Each path below is one point turned by a fixed rotation once a step. After each direction that follows a path, write how fast that rotation turns it, in degrees each step (0 if it stays still).
Each turn is a multiple of 5 degrees from 10 to 175, or 0.
Each row of a path follows its step; steps can be skipped.

step 0: [ 36   7  -4  21  -1   0 -10  15   1 -29  43   0 -19   3  -8   0   7 -27
  -7  43  -5 -19  13   7 -15  15   2  26   8 -15  -4   4  12   2   8   5
  40  18]
step 1: [ 20  -7  23  31  14  12  -6  25 -11  -4   2   1 -42   1  -1  -4  16 -20
  -1   3  20   6 -25  -6  13  42  -4  18 -10 -15 -23   3  32   2  16  -4
 -11 -31]
step 2: [  4   5  20   1  12 -18   3 -10  -3   4  -2 -18 -26  -8 -13 -10 -15  -9
 -59  10 -21  -9   7 -30  19   5  -3  10  -5  19  11  -5  42   5   5  -2
  12 -38]
step 3: [  9  61  16  16  36  -6  -5   8  24  -8  40  -7  24   5   3 -20 -21 -16
  -7   3 -15  -4   3  -1  12  18 -10  19 -13  18  -4   7  12   1  -6  14
  10  -4]
step 4: [ 15  35   7  -5  27 -30  -5  35 -18  30  -6  -6  11 -15  -1 -20  -5 -13
   9  29  11  -2 -21   6  10   6   1  22  19 -40 -14  -7   7   8 -12  -4
  -8 -29]
step 5: [ 28 -24  19   0 -10 -29   0  22   7  -7  17  10   1   5 -10  -4 -15   8
 -29  42  -5 -12   5  11 -11   2  26  50  13 -11  14 -20  16  -7  -6  13
  21 -14]
step 6: [ 37  15  10   7 -14  34 -37  38  10 -25  12  -8 -23  -4   9 -12   1  -9
  -3  -5  -1  -9  15   4   5  37  -1  30   1 -12  -5  10  26 -16  11  22
   8  -4]
step 7: [ -2  15  19  23  -4 -16 -40   4 -17   6  -8  -7 -23   8  -5  -1  12 -14
 -28  24   0  -9 -13 -30  12  11 -28  -5  -5 -30 -16   4  40   6  13 -15
  22 -23]
step 8: [ -1  12   4  29  26 -35   2 -16  30  -3  36 -13 -13   3   4  11 -14  -5
 -11   2  -5   3  -2 -30  14  25   8  42  -2  17   3 -15  22  13  -1 -16
  18 -24]
step 9: [ 27  47   5 -20  28   6  15  40  10  19   8 -21   4 -13  -8  -5 -12 -21
   2  -9   4   5 -20  -3  32   9  11  14 -13  -5   8 -14  31   7  -8  19
  15 -13]
Speeds:
[ -4   2  -2   2  -5   0  -7   9   5   4  10   3  -6  -7  -2  -8   4   0
   9  -9   8  -3  -1   6  -1   2  -2   6  -4  10   4  -1   8   4  -5  -7
 -18   6]  140
[-12   0  -5   1   9   0   6  -3  10   2   1  -8   0  -6 -12  -3   4  -5
  -7  -3   0   5  -5 -16   3  11  -5  -6 -12   6  -2  -1  -2   3   2   1
   1  -3]  60
[ -3   2  -4  -1   1  -1  -4  -4  -4 -10   1  -8  -2   2  -3   9  -3  -3
   9  15  -3  10  -9  -7   8  -6  -2   9   3   0   2   5  -1   5 -13   4
  -9   8]  85
[ -6  11  -6   0   4  -3   2  -7  -3  -9  -7   6   0   5  -1 -15  11  -6
   3  -1   8   3  -1   3  -5  -5 -13  10   1  -6  -8   0   3  -2   5  -1
   7   8]  110
[  1   1  -6  -3   9  -7   8   5   9   8   6  -9   3  10   6  -6   7   4
   0   0   1  -8   3   4  14 -13   0   1  -6  -6   2   1  -7  -4  -8   0
  -2  -3]  65
[ -3  -1  -4  10  -1   1  -6   3  -7  10  10   3   4   5  -3   2   0  -2
   7   9   2  -3   2   1  -2   5 -10  -9   1  -5 -17   6  -8  11  -2  -5
   1  -6]  110
[  4 -16   3  -5  -3   0   1   9   6  -9   4  -1  -2  -8   1  -5  17   1
  -7   3  -4   3  -1   1  -5   6  -1  -4   7 -10  -8   3  -2  -2  -9   4
   0   8]  65

step 0: [ -9  32 -43  10   6  -4 -19 -25  -2  16   7  19  18 -12 -10  -2 -22  14
  26  11  17  -3  17  15  -4  20  23  -9  -2 -14  -3  18  -7 -21 -28 -19
 -16   1]
step 1: [  5  24   2  10   5   3 -13   2  -8 -17  31   7   8  12  26   2  17  19
   1  -2 -25   4  10  11 -11 -23  38  -1  11 -28 -13 -26 -31  -1 -29 -26
 -13   3]
step 2: [ 10  -8  14 -25 -24   6 -24   4   1  16 -23   5 -17  -1   9 -11   7  14
  10 -13 -30 -29  -5  17 -50 -13  25   3   6 -15   4  -9 -22  -9  25  -8
   5 -14]
step 3: [  3 -21  -6  30 -20  21 -26 -26  22  39 -18   3  11  19   3   3 -41   1
   8  12  -4 -14  -5  25 -17   6  10   4   0  12  13  24 -20   4 -12   1
   6   0]
step 4: [  3 -27  22  39  -3  23  29  -1 -16   9   2  -8  16  30   9   4   0  -1
  -7   0  -6  14  14 -18  -2  -1   6   0  -7 -11  -6  -3 -56   7 -32  -9
  -2   8]
step 5: [ -3 -26  18  -5  -1  14  15  19 -32   4  -6  -1 -21   3 -26 -10  -9  -1
  -4 -11  -2 -44  28 -31 -20  12   8 -30 -10  -8 -16 -10 -20 -19  18  -4
   2 -14]
step 6: [-18 -24 -16  14   6  -6 -31   3  -9  13  20   5   2  -2 -36   4 -36 -14
 -14   8 -10 -36  -7  13  -3   4   2 -39   4  13 -12   3  11   5 -27  22
  -6 -14]
step 7: [  1 -25 -18   7   7  -3   3  -2 -12  12  32 -11  26  -6 -18  15  38 -16
  -2 -21 -18  11 -28  -5 -10  -4 -12  -3   2  -7 -15 -12 -21  28 -41   8
 -12 -11]
step 8: [ 21   2 -15 -11  -1  21  -7  -6 -27  33   9 -13 -11 -13  -8  11  29  -8
  10 -49  15 -19 -17 -28 -11  27  12   9  -7  -3  -4 -11   6 -13  14 -17
  -3 -15]
step 9: [ -1  30 -10  28  11   2 -35   7 -14  32  11  -1 -14  -9  10  -1 -27 -22
 -13  -8  11   1 -31   7   4  25  26 -21  -5  -4  28  -6  14 -25 -13  -2
  -5  11]
Speeds:
[ -6  -5  -4   1  -4   6   0  -1   1  -8   0  10  -5  -8   1  -3  -6  -5
  -3  -7  13   2   5 -14   6   4   8   5   7  -8   7  -4  -6  -1  -3  -3
  -7  11]  85
[ -2   0   3 -10   6  -9  -7  -9   5 -11  -8   4   8   7   6   3  -2   2
  -5   6  -4  -3  -2  -4  -4   6   1   7   2   4 -10   6 -10 -13  -2  -8
  -3   1]  20
[  5  -2   5   3   8  10  -7 -12   2   0   8   6  -1  -2  -2  -5  -2  -9
   2  12  -8  11   0   2   3   0   6  -2  -9  -3  -4   8   6   2  -4   9
  -9   7]  120
